In the data rows, the value 128 means zero.
Here are some numbered points:
np.array([117., 155., 183., 166., 161., 153., 130., 75., 76., 106.,
          162., 113., 148., 121., 89., 161.]) 0
np.array([96., 123., 78., 145., 148., 58., 153., 128., 170., 164.,
          39., 72., 122., 158., 180., 50.]) 1
np.array([165., 165., 92., 139., 155., 136., 152., 111., 119., 55.,
          158., 143., 218., 57., 112., 27.]) 2
np.array([56., 190., 108., 94., 156., 90., 91., 183., 185., 205.,
          0., 100., 56., 191., 204., 165.]) 3
np.array([139., 152., 147., 66., 137., 132., 100., 102., 133., 64.,
          188., 178., 112., 138., 118., 120.]) 4
np.array([126., 132., 177., 96., 134., 173., 108., 122., 97., 73.,
          179., 172., 150., 117., 86., 168.]) 5
np.array([124., 89., 154., 134., 97., 138., 135., 125., 104., 123.,
          159., 90., 138., 101., 81., 153.]) 6
np.array([187., 171., 148., 187., 172., 97., 171., 51., 83., 56.,
          204., 147., 255., 40., 70., 56.]) 7
np.array([172., 135., 96., 119., 111., 151., 154., 95., 108., 48.,
          194., 166., 133., 91., 148., 82.]) 8
np.array([112., 82., 143., 185., 75., 142., 136., 157., 124., 116.,
          78., 150., 134., 122., 147., 150.]) 9
np.array([153., 154., 130., 145., 118., 184., 117., 132., 96., 143.,
          184., 152., 150., 57., 112., 98.]) 10
np.array([125., 75., 169., 95., 100., 149., 119., 141., 115., 159.,
          126., 142., 104., 146., 115., 199.]) 11
np.array([80., 85., 185., 58., 153., 97., 85., 146., 136., 96.,
          95., 158., 85., 218., 127., 221.]) 12
np.array([140., 59., 133., 143., 72., 152., 127., 184., 116., 202.,
          94., 139., 98., 127., 125., 161.]) 13
np.array([180., 136., 85., 115., 80., 135., 127., 155., 217., 106.,
          168., 161., 85., 93., 143., 185.]) 14
np.array([182., 129., 130., 136., 153., 107., 158., 108., 69., 114.,
          152., 85., 145., 118., 104., 106.]) 15
np.array([195., 86., 100., 135., 100., 149., 180., 128., 120., 124.,
          172., 127., 176., 64., 116., 97.]) 16
np.array([137., 129., 145., 127., 83., 128., 113., 143., 156., 169.,
          95., 149., 64., 152., 165., 175.]) 17
np.array([39., 156., 140., 142., 150., 154., 121., 112., 112., 120.,
          90., 84., 119., 179., 135., 121.]) 18
np.array([168., 175., 102., 137., 183., 117., 162., 85., 108., 57.,
          181., 115., 190., 103., 115., 51.]) 19
np.array([156., 75., 156., 156., 39., 164., 108., 147., 91., 191.,
          126., 113., 49., 105., 76., 155.]) 20
np.array([164., 61., 109., 114., 66., 144., 157., 154., 138., 121.,
          145., 97., 116., 113., 125., 131.]) 21
np.array([175., 55., 78., 118., 64., 161., 158., 179., 124., 226.,
          78., 103., 100., 142., 174., 123.]) 22
np.array([82., 98., 95., 123., 161., 69., 154., 144., 176., 149.,
          63., 53., 139., 170., 171., 120.]) 23
np.array([93., 152., 147., 206., 211., 115., 154., 90., 76., 104.,
          108., 89., 227., 132., 105., 103.]) 24
np.array([87., 183., 155., 109., 148., 60., 76., 100., 191., 102.,
          125., 161., 86., 186., 129., 157.]) 25
np.array([108., 197., 167., 121., 145., 88., 79., 114., 172., 121.,
          116., 145., 87., 174., 113., 150.]) 26
np.array([146., 76., 154., 91., 102., 150., 59., 130., 84., 136.,
          170., 181., 47., 150., 85., 186.]) 27
np.array([157., 154., 166., 255., 87., 135., 180., 116., 94., 133.,
          99., 54., 154., 79., 86., 149.]) 28
np.array([77., 95., 91., 124., 156., 65., 160., 150., 168., 161.,
          46., 46., 133., 173., 178., 120.]) 29
np.array([148., 170., 125., 152., 105., 124., 141., 109., 169., 96.,
          147., 156., 140., 124., 125., 98.]) 30
np.array([131., 77., 141., 93., 123., 169., 118., 170., 121., 99.,
          190., 172., 129., 124., 83., 178.]) 31
np.array([135., 169., 131., 200., 135., 135., 168., 104., 132., 94.,
          137., 100., 225., 89., 117., 98.]) 32
np.array([93., 144., 125., 134., 112., 148., 138., 126., 123., 173.,
          115., 128., 117., 147., 149., 124.]) 33
np.array([96., 100., 110., 95., 156., 102., 151., 125., 145., 105.,
          116., 88., 135., 153., 168., 137.]) 34
np.array([234., 63., 123., 136., 83., 205., 127., 122., 66., 91.,
          255., 183., 94., 52., 58., 133.]) 35
np.array([148., 72., 135., 113., 119., 164., 116., 152., 113., 120.,
          186., 182., 126., 88., 93., 174.]) 36
np.array([114., 77., 142., 77., 108., 177., 101., 179., 143., 114.,
          176., 176., 106., 138., 97., 182.]) 37
np.array([53., 129., 129., 135., 81., 144., 105., 151., 153., 234.,
          23., 103., 50., 204., 183., 156.]) 38
np.array([137., 133., 140., 165., 108., 146., 155., 110., 108., 118.,
          146., 112., 144., 111., 107., 109.]) 39
np.array([153., 82., 156., 145., 56., 172., 105., 145., 88., 191.,
          136., 122., 44., 106., 77., 162.]) 40
np.array([196., 130., 110., 145., 146., 111., 118., 91., 73., 86.,
          196., 131., 140., 54., 65., 62.]) 41
np.array([71., 135., 112., 101., 84., 147., 121., 169., 153., 200.,
          80., 80., 40., 181., 179., 144.]) 42
np.array([145., 60., 129., 148., 78., 154., 128., 190., 132., 178.,
          98., 150., 92., 121., 125., 162.]) 43
np.array([103., 103., 118., 107., 160., 108., 155., 125., 140., 90.,
          121., 83., 158., 138., 150., 142.]) 44
np.array([160., 122., 156., 234., 111., 131., 159., 109., 78., 78.,
          147., 132., 230., 49., 85., 90.]) 45
np.array([60., 134., 209., 157., 108., 123., 97., 105., 85., 162.,
          56., 100., 71., 195., 124., 195.]) 46
np.array([89., 179., 150., 137., 193., 97., 129., 100., 102., 115.,
          105., 88., 158., 180., 117., 120.]) 47
Which three points above are nearest to each new point? Their numbers follow each, nearest first.
np.array([238., 59., 62., 174., 108., 153., 208., 138., 93., 153.,
          148., 97., 200., 56., 137., 58.]) 16 15 21
np.array([129., 164., 136., 205., 141., 133., 164., 103., 137., 91.,
          131., 103., 217., 108., 119., 98.]) 32 39 24
np.array([99., 89., 188., 61., 151., 104., 90., 128., 128., 76.,
          113., 159., 94., 200., 117., 215.]) 12 11 25
np.array([102., 156., 148., 78., 156., 113., 113., 117., 121., 78.,
          178., 130., 120., 140., 129., 146.]) 4 5 44
np.array([125., 78., 167., 96., 103., 154., 121., 142., 115., 163.,
          129., 150., 112., 142., 119., 188.]) 11 37 13
np.array([56., 198., 98., 107., 152., 78., 90., 180., 187., 202.,
          0., 96., 69., 182., 199., 154.]) 3 38 42
np.array([150., 143., 112., 123., 133., 100., 139., 135., 113., 190.,
          88., 73., 88., 158., 151., 122.]) 33 17 34
np.array([157., 155., 134., 156., 115., 170., 120., 132., 96., 137.,
          179., 149., 165., 53., 104., 103.]) 10 39 16
np.array([123., 156., 92., 155., 121., 138., 141., 114., 142., 160.,
          96., 103., 122., 123., 165., 72.]) 33 39 30
np.array([150., 173., 122., 147., 102., 120., 140., 113., 176., 103.,
          139., 144., 132., 129., 126., 99.]) 30 39 33
np.array([133., 173., 129., 91., 144., 131., 101., 111., 123., 102.,
          163., 134., 78., 156., 114., 120.]) 4 26 30
np.array([102., 140., 115., 136., 97., 141., 143., 123., 132., 176.,
          110., 127., 126., 144., 157., 111.]) 33 39 17
np.array([92., 90., 187., 62., 158., 92., 83., 138., 132., 86.,
          99., 155., 100., 203., 116., 212.]) 12 11 25
np.array([137., 135., 159., 124., 80., 157., 121., 119., 118., 174.,
          111., 152., 127., 125., 130., 114.]) 33 39 17
np.array([129., 167., 155., 185., 121., 143., 133., 106., 118., 141.,
          125., 110., 153., 104., 108., 122.]) 39 0 32
np.array([87., 175., 110., 64., 159., 118., 69., 127., 150., 110.,
          138., 179., 123., 130., 155., 82.]) 4 26 25
np.array([240., 53., 62., 165., 110., 149., 203., 142., 95., 149.,
          141., 93., 194., 60., 139., 61.]) 16 21 15
np.array([123., 103., 195., 142., 81., 166., 132., 122., 112., 155.,
          160., 172., 129., 135., 103., 194.]) 11 36 6
np.array([186., 167., 146., 188., 174., 97., 172., 58., 80., 62.,
          195., 143., 255., 47., 76., 62.]) 7 45 19
np.array([65., 133., 190., 156., 111., 116., 97., 108., 87., 162.,
          50., 98., 71., 191., 132., 180.]) 46 18 38
np.array([159., 187., 70., 147., 129., 132., 164., 141., 151., 116.,
          110., 116., 150., 76., 174., 66.]) 30 32 2
np.array([137., 169., 147., 179., 123., 145., 127., 97., 115., 150.,
          149., 103., 153., 96., 96., 117.]) 39 0 10
np.array([101., 184., 161., 138., 193., 102., 128., 87., 100., 122.,
          121., 94., 158., 169., 118., 122.]) 47 18 0
np.array([115., 150., 136., 82., 154., 113., 120., 117., 117., 70.,
          181., 127., 133., 130., 130., 133.]) 4 44 5
np.array([123., 145., 149., 155., 125., 137., 151., 108., 115., 118.,
          126., 102., 130., 120., 117., 112.]) 39 33 30
np.array([131., 67., 93., 106., 119., 152., 171., 152., 152., 114.,
          160., 96., 129., 114., 148., 150.]) 21 44 34
np.array([180., 128., 92., 107., 64., 146., 129., 156., 210., 100.,
          178., 172., 88., 86., 141., 194.]) 14 36 21
np.array([181., 130., 84., 110., 67., 137., 126., 157., 216., 102.,
          171., 168., 85., 90., 145., 180.]) 14 21 30
np.array([102., 170., 137., 159., 108., 126., 114., 118., 162., 171.,
          81., 109., 119., 131., 144., 99.]) 33 18 30
np.array([121., 176., 142., 159., 178., 97., 127., 100., 105., 101.,
          122., 107., 163., 130., 110., 109.]) 47 24 15
